Each row has a name. After each piece below comes the name of the row it's from, unless a question asks for something else. Each question is about the rows just above it. Places in a row count from 0.

sames: [ -1 -14   8   9 -18  -3  -6  25   6   0]
debu: [-52  19   2   2  -9   7   3 -18 -20   4]
Rusu: [ 12  33   8   1  -4  -6   0 -78   3  34]
Tuz: [ -32 -109    6  -13   24  -11    4   20    9    0]
pape: [-29 -27  12   2 -15  -9   2  -5   3  10]
kugo: [-8  2  0  2 17 12 -7 19  6 13]
zir: [-14   9   7  29 -10  11   4   8 -14   7]
ter: [ -1  -6   8  10 -18  -5  -6 -40 -23  -7]
ruvam: [-50  10  10 -14 -36  -6   3  29 -18  -2]
Go on from [33  8] to the end of its row. : [  1  -4  -6   0 -78   3  34]
Which row holds [ 10  10 -14 -36  -6]? : ruvam
Go on from [ -1  -6   8  10 -18] to the end of its row. : [ -5  -6 -40 -23  -7]
Which row holds [ -1 -14]? : sames
ter without one entry, shuffled: [ 10 -18 -23   8  -5  -6  -1 -40  -6]. Gone: : [-7]
Where does [-6  8] start? Give its row and place. : ter, 1
The rest of the row after [17 12 -7 19  6]: : [13]

fudel: [-38 -23   0   4  20  -5]
vorim: [-96 -97  -9  67  53 -11]
bilu: [ 2  4  1  8  0 -1]
lifu: [118  72  10 -58 -35  10]
Tuk: [18 11  0  4  1  0]
bopa: [ 2  2  0 14  4 -1]
noni: [-40 -24  -5  34  33  -6]
lof: [-59 -36  -6  44  30  -7]
kave: [ 81  50   7 -37 -29   6]
Which entry of vorim is missing from [-97  67  -9  53 -11]? : [-96]
find: [0 4 1] : Tuk
find: [18 11  0  4  1  0] : Tuk
[-96 -97] begins in row and place : vorim, 0

ruded: [-30 -46  22  41   6   4 108 -12  13 -81  -9 -77  58 -15  89 103  89 -93
 -67 -27 -23 -68 -96 -18  76  54  12 101  14  61  -1  21  71 -58  15  91
  -3  73  56]
pef: [-105  -21   97 -109   86   10  103   44   27   15  -54  -85   62    0
  -32   91   97   19   58  -99  -72   83   53  107  -88   49   -6 -107
  106   61  109   21  100   81  -17 -107  -71  -51  -26]
Toz: [ -5   1  47  67 -56 -58 -15 -85 107  84  89 -96 -74 -46   0  15  34 -64
 -52  87  75  56 -89  82 -13  65 -16 -13  24 -28  25  95 -93 -61 -35  44
  86 -49 108]
fefur: [  14   33   -4   10   30   -8  -62   99    3  -97   76   73  -93   47
  -19  -80   71  -56  -34   32  -80   24   -7   21   17 -103  -63   -2
 -107   -1   85   33   91   48   47   99  -55   19   43]
defaf: [  8  -1 -12 -60  97 -10 -74 -80 107  85 -77   3 -27 -73  49 -18 -41 108
  49  -9   1 107  78 -75   1   7 -20 -69  96 -58 -36  91 -61 -35 -93  -4
 -73 -33 -48]
zudi: [-30 -46  22  41   6   4 108  39  30 -81  -9 -77  58 -15  89 103  89 -93
 -67 -27 -23 -68 -96 -18  76  54  12 101  14  61  -1  21  71 -58  15  91
  -3 -52 -66]
Niki: [  48   60  -61  -39  -44  -68  -96  -12   12  -33   65   72  -22   -3
  -62  -77  -75  -65   82  108   65  -25   81   10  -53   85   61   63
  -39  -23  -95   50   15   33   27  -24   38 -105  -80]
ruk: [  87   28   99  -63   60  -14   71   -2 -101  109   40   99   45   21
   65   74   90  -93  -18   86  -25   88  -55   59   78  -37  -14  -66
  -28   61   46   79  -16   66   31   46  -75   31   98]
Sal: [ 86  10 103  44  27  15 -54 -84  62   0 -32  84 -73 -71  -6 -99  39  95
  27 -88 -60  43  40  75  77  18  14 -23 -91  88  50  35  21  75 -65  57
  57  98  81]
fota: [ 108   13  -65   62  -35  -64    7   38   61   31  -92   86   53  -17
   91  -45  -34   45  -76 -108  -44  108   80 -108  -36   14  -42   70
  -78  102  -25  -28   -1   34  -36   43   86  -49  -28]
tige: [ -40 -105  -99   57  -65   79  105   23    0    2  106   53   82  -65
 -107  -11  -72  -41    7   59  -77   19  -80   31   50  -35    5  -50
  -67  105 -106   81   89  -88 -102   26  -87  -72   96]
Go on from [ 44  86 -49] to the end of its row. : [108]
fota without one entry, shuffled: [ -36   38  108    7  -28  -64  108 -108  -42   86   53   80   34   14
   91   31  -49  -17   70  -65  -45  -34  -25   86  -36   -1  -44   45
   43  -35  -28   62   13 -108  -76  102  -78  -92]. Gone: : [61]
Row and place where [-61 -35 -93] starts: : defaf, 32
After [-12  12], its row goes on with : [ -33   65   72  -22   -3  -62  -77  -75  -65   82  108   65  -25   81
   10  -53   85   61   63  -39  -23  -95   50   15   33   27  -24   38
 -105  -80]
Go on from [107  85] to the end of its row. : [-77   3 -27 -73  49 -18 -41 108  49  -9   1 107  78 -75   1   7 -20 -69
  96 -58 -36  91 -61 -35 -93  -4 -73 -33 -48]
Row and place where [ 86  10 103  44  27  15 -54 -85  62   0 -32] starts: : pef, 4
Which entry of pef is missing from [  58   44   49  -99   91  106   27   62  -32 -107   15  -85 -107   61
   19  -88 -109   97  -26  109   81   97   83   86  -72  -21  -71  100
    0   21  -54   10  -17   -6  103   53  -51 -105]? : [107]

Tolok: [ 7  1  4 19]
Meduv: [ 39 -14   7  64]
Latu: [10 -4  4 16]
posa: [ 53 -19   8  81]
Vadi: [ 7 -1  4 19]
tades: [101 -22  10  97]
Kov: [-1  7  3  7]
Pinod: [39  4  7 64]
Mut: [39 38 10 88]
Ziki: [32 -6  5 23]
[ 7 -1] begins in row and place : Vadi, 0
[-4  4] begins in row and place : Latu, 1
Where does [ 39 -14] start? Give its row and place. : Meduv, 0
Shuffled Mut with one entry gone: [38 88 10], missing : [39]

kere: [-112  -13  -67   12   50   45  -13  114 -112  -30  -40 -110    5  110
  118   40   97 -101   85 -100  -59  -31   25    4   -9   16   24  -64
  -71  109   95   31  -39   20]
solug: [ -46 -110   68  -97  -73  -61  115   51  -36  112   75  -29 -107   36
   41  -81   11 -100   13  -32  -69   85   16    4  -63   24  -71   25
   -9   41   95   30   88 -112]
godu: [ 108  -61   70  -61  -86  -84   75 -113  109   51   76  103  -62 -114
 -106  -82  -96    5  -96  116  114   80  -84 -101  -74   16   24  -63
  109  -71 -109  -75   62 -114]
Where does [ 16   4 -63  24 -71  25  -9] start? Give its row and place. : solug, 22
godu without one entry, shuffled: [  62  -96  -75  -62   70 -109  -84  109  116 -101  -86  -74  -82  -61
  -84  -96  114  108  103    5  -71  -61  -63 -114 -106 -114   76   75
  109   80   16   51   24]. Gone: : [-113]
Where does [ 16  24 -64 -71 109] start? Give its row and place. : kere, 25
The rest of the row after [ 24 -63]: : [ 109  -71 -109  -75   62 -114]
The rest of the row after [95 31]: : [-39  20]
[-32 -69] begins in row and place : solug, 19

sule: [-24 -26 -32  26  31  55 -12   8  21  -2  -4   3  -7   5   6 -24  -9  55
  30   1  34 -20 -23  16  11 -40 -11  10 -20   8  27   4  -5  83   7  -1
 -46  20  18  56   0 -12 -49  27 -18 -82  29  72  18   4  11   3 -13   1]
vapoz: [ 13 -45  62  26  30  36 -12   8   1  -2   7   3  51  43  -9  43  37   0
  18   1  61 -20 -23   2  11 -40 -11  -4   0 -16 -71   4  -5  18   7  22
 -46  20  18   4  28 -12 -49 -36  53  -5  17  29  18   4 -11 -16 -13   1]
romos: [ -1 -22 -23   8  27  28 -12  78   1  28 121  17  -7   5 -18 -24  -9   0
   8   1  -1 -20 -23   9 -11 -35 -11  37 -20   8 -85  35  -5  18  38  -1
 -46  21  18  -5  37 -12 -49 -18 -18  -5  24  29  18   4   2 -18 -13   1]
tek: [-17 -26 -38  26  48  36 -12   8  27  -2  -2   3  -7   5   5 -24  -9  65
  18   1  11 -20 -23  19  11 -40 -11  10 -20   8  29   4  -5  70   7  -1
 -46  20  18  31  -2 -12 -49  15 -18 -81  33  95  18   4   8   0 -13   1]
kolan: [ 21  19 -28   5  27 -26 -12  26   1  -2  83   3 -16   5 -17 -24   0   0
 -33   1 -51  19 -23   9  11 -40 -11  95 -20  11 -39   4  12  18   7  -1
 -46  10  27 -24   5  21 -29  -8 -18  -5  17  29  18  30   2 -16 -42   1]
vib: [ -6 114 -12  46  27  -3 -12   8   1  -2   7   3  -7   5  -9 -24 -22   0
  18   1  -1  46  47   9 -53  88  10  10 -20  38 -12   4  -5  18   7  -9
 -46  20  18   8  -5 -12  65  37 -18 -34  17  -4  18   4  58  -3 -13   1]
kula: [-70 -26  21   1 -75  63 -12  11   1  -2   7  21  -7 -26 -13 -24 -44   0
 -31   1 -28 -20 -10   9  11 -40 -11  10 -20   8 -39  13  -5  18   7 -14
 -46  20  18   8   5 -12 -49  -8 -18  -5  17  29  18   3  34 -16  66  28]
Kad: [-17 -54 -12   0 -48  38 -12   8  16  -2   7   3  -7   5  -9 -24 -22   0
 -24   1  -1 -22 -23   9 112 -40 -11  10 -20   8 -39   4  -5  18   7  -1
 -27  20  18   8  21 -12 -61  -8 -18  -5   4  29   5 -18 -20 -16  74   9]
sot: [ -6 -42 -12  -3  24  25  11 -35   1  -2 -57  -6  -7   5  52  13  29   0
  18   1  32 -20 -23   9  11 -40 -11 -40  44 -16  51  -5  -5  10  -8  22
  38  14 -10   8   5 -12 -48  -8   0   6  -5  11   8   4 -20   2 -11   1]
find: [ -1 -22 -23   9] : Kad
Go on from [-28 -20 -10   9] to the end of its row. : [ 11 -40 -11  10 -20   8 -39  13  -5  18   7 -14 -46  20  18   8   5 -12
 -49  -8 -18  -5  17  29  18   3  34 -16  66  28]
Kad without one entry, shuffled: [-39 -20   9  -1 -12  16  20 -11 -61 -24  18 -22   8  -1   1 -18   5  10
  -5   0 -48 -20   7   7 -17 -22 -16 112   5 -23  -5   3 -12  -9  74 -12
   0 -18   8   4  29   9 -54  -7  -2  38  18   4 -24  -8 -40   8 -27]. Gone: : [21]
find: [-71   4  -5  18   7] : vapoz

Tebik: [120  48 104 -96  59  49 -86]
loka: [-80  55 112  28 -81 -40  -2]
mosot: [-119  111   -7   34  -98   -3 -107]
lubub: [ -30  -15  -46  -98  -45 -118  -90]
kib: [-119  -25   -7   34  -98   -3 -107]
Tebik without one entry, shuffled: [ 48 120 -86 104 -96  59]. Gone: : [49]
Where do [-119  111   -7   34  -98   -3 -107] appear? : mosot
Where does [ -46  -98  -45 -118  -90] start? Give its row and place. : lubub, 2
Go on from [-15 -46 -98] to the end of its row. : [ -45 -118  -90]
Where do [ 55 112  28 -81 -40  -2] appear? : loka

loke: [-59  73  47 -86  74]
Temir: [ 48 -86  74  13  17]
bok: [ 39 -52 -61  91 -59]
[ 39 -52 -61] is in which row? : bok
loke without one entry, shuffled: [ 74  47  73 -86]. Gone: : [-59]
[ 48 -86  74] begins in row and place : Temir, 0
Where does [ 47 -86  74] start? Give its row and place. : loke, 2
Row and place where [-86  74  13] starts: : Temir, 1
Shuffled loke with one entry gone: [ 73 -86  47  74], missing : [-59]

ner: [-78 -10  31  -2  -7  36]
nov: [ 84 -24 -12   8 -17 -25]
Gitu: [-47  -4 -94 -58 -14   8]
zek: [ 64  49  99  64 -21 -33]
Kir: [-30  21 -13   8 -17 -25]
funi: [ 38  45  87  28 -18  -7]
Delif: [-25  12   0 -35 -19  13]
mev: [-45 -57  27   2  39  58]
The rest of the row after [-94 -58]: : [-14   8]
The rest of the row after [27  2]: : [39 58]
The row with [-94 -58 -14] is : Gitu
After [ 84 -24 -12   8], its row goes on with : [-17 -25]
find: [-78 -10] : ner
Which row holds [ 45  87  28 -18  -7]? : funi
Where does [-58 -14] start? Give its row and place. : Gitu, 3

tinud: [  3  62 -21 -38 -40 -44 -14 -13]
vakib: [-32  31  53  16  33 -45 -44 -41]
naf: [-65 -12 118  35  38 -29  18  -3]
bevu: [-32  53  -6  17  66  27  23   2]
zanog: [-33  33  -5  41  -4  17  23  15]
Nebov: [-12 118  35 -29  38  18 -65 -44]
ruke: [ 31  -7  11 -26  -5  17 -10 -39]
vab: [  4  -3  32  23  17  20 -14  -2]
Tes: [ -7  10  -7  -7  31  21 -15  -2]
Which row holds [53 -6 17 66 27 23  2]? : bevu
Where do [-12 118  35 -29  38  18 -65] appear? : Nebov
Row and place where [ 10  -7  -7  31  21 -15] starts: : Tes, 1
Go on from [38 18] to the end of its row. : [-65 -44]
[-40 -44] is in which row? : tinud
The rest of the row after [-5 17]: : [-10 -39]

reb: [ 55 -13 -81 -22 -33 -15 -15 -14  34  76 -16  87 -56  -7 -10   9 -24  41]
fika: [ 56 -13 -19 -39   2  41  48 -26 -14   2   4 -61 -10  -3 -12  14  -2 -49]
Nit: [-13 -20 -19  26   2  41  48 -26 -14   2   4 -61 -10  -3 -12  14  -2 -49]
find: [ 87 -56  -7 -10] : reb
find: [-15 -14  34  76 -16  87 -56  -7 -10   9 -24] : reb
Go on from [ 55 -13] to the end of its row. : [-81 -22 -33 -15 -15 -14  34  76 -16  87 -56  -7 -10   9 -24  41]
find: [-22 -33 -15 -15 -14  34  76 -16  87] : reb
Go on from [-20 -19] to the end of its row. : [ 26   2  41  48 -26 -14   2   4 -61 -10  -3 -12  14  -2 -49]
find: [-15 -14  34  76 -16] : reb
Which entry of reb is missing from [ 87 -10 -24 -15 -13 -33 -81  76  55 -15  41  34 -22 -56  -7   9 -16]? : [-14]

Pemu: [ -54   12 -107  -51   25  -77   65   53  -76]
savuz: [ -51   53   65   12  -54 -107  -78   25   69]
ralu: [ -4 -18 107  97 -94 -49  38 -51 -76]
luz: [  25  -78   53   70  -54 -107   65   12   69]
Shuffled luz with one entry gone: [  65   12   70  -78   53  -54 -107   25], missing : [69]
Row and place where [  25  -78   53   70  -54 -107   65   12] starts: : luz, 0
Which entry of Pemu is missing from [  12 -107  -77   25  -51  -54   53   65]? : [-76]

daz: [76 64 20 21]
Zava: [33  6 -5 35]
rozok: [-72 -71  21 -18]
dos: [ -71 -102   13   -1]
pas: [ 27  35 -34   4]
tekib: [-11  -9  35 -26]
gen: [-16  14 -28  -1]
Luden: [-49  17 -18 -31]
The rest of the row after [-71  21]: : [-18]
Where does [-71  21 -18] start? Give its row and place. : rozok, 1
Shuffled daz with one entry gone: [64 21 76], missing : [20]
[20 21] is in which row? : daz
[-72 -71  21] begins in row and place : rozok, 0

taras: [ 73  21  49  52 -70  65  44  -7 -76   7 -31 -19  41  31  41 -31   6  48
 -11 -42  19  73  55 -10  53 -73  14   6]
Riv: [ 34   6  19  26 -84  34  21  -7 -48  11 -13 -13  25  22  18 -22   1  18
  -9 -27   4  88  33  -7  31 -46  15  11]
deviv: [ 44  -7 -79  26 -31  34  21  -8 -48  11 -13 -13  25  22  18 -22   0  18
  -9 -27   4  40  33  -7  31 -46   7  11]
taras without one entry, shuffled: [-76   6  52  21  49  44  -7 -31  31  41  55  14 -70  65 -10 -19 -42   7
  41 -31 -73   6  53  73  48  73  19]. Gone: : [-11]
The rest of the row after [21 -8]: : [-48  11 -13 -13  25  22  18 -22   0  18  -9 -27   4  40  33  -7  31 -46
   7  11]
[  7 -31 -19  41  31  41 -31   6  48] begins in row and place : taras, 9
After [ 22  18 -22   0], its row goes on with : [ 18  -9 -27   4  40  33  -7  31 -46   7  11]
Where do [ 44  -7 -76] appear? : taras

Kozup: [ 46 -45 -99  99  14 -80   8 -58  86]
bubib: [-88  58 -40  99  14 -80   7 -58 -66]
Zanen: [ 46 -45 -99  99  14 -80   7 -57  86]
[-80   8 -58] begins in row and place : Kozup, 5
The rest of the row after [ 14 -80   8 -58]: : [86]
Go on from [-80   8 -58] to the end of its row. : [86]
find: [ 46 -45 -99  99  14 -80   8 -58  86] : Kozup
After [ 99  14 -80   7 -57], its row goes on with : [86]
After [ 99  14 -80   7 -58], its row goes on with : [-66]

zet: [ -3 -22  24  71]
Vuke: [  0 -37  36  17]
pabed: [  6 -30 -30  47]
sep: [  0 -37 -17  60]
vupu: [10 56 11 55]
Ranuv: [-30 -65  15  11]
mume: [  2 -61 -35  -8]
roda: [-36 -20 -36 -29]
kalem: [-20  -2  46  13]
bas: [-18 -54 -38   7]
Karo: [  1 -61  88 -84]
Sikes: [-7 10 49 44]
Shuffled vupu with one entry gone: [55 11 56], missing : [10]
Go on from [  2 -61] to the end of its row. : [-35  -8]
Shuffled vupu with one entry gone: [10 55 11], missing : [56]

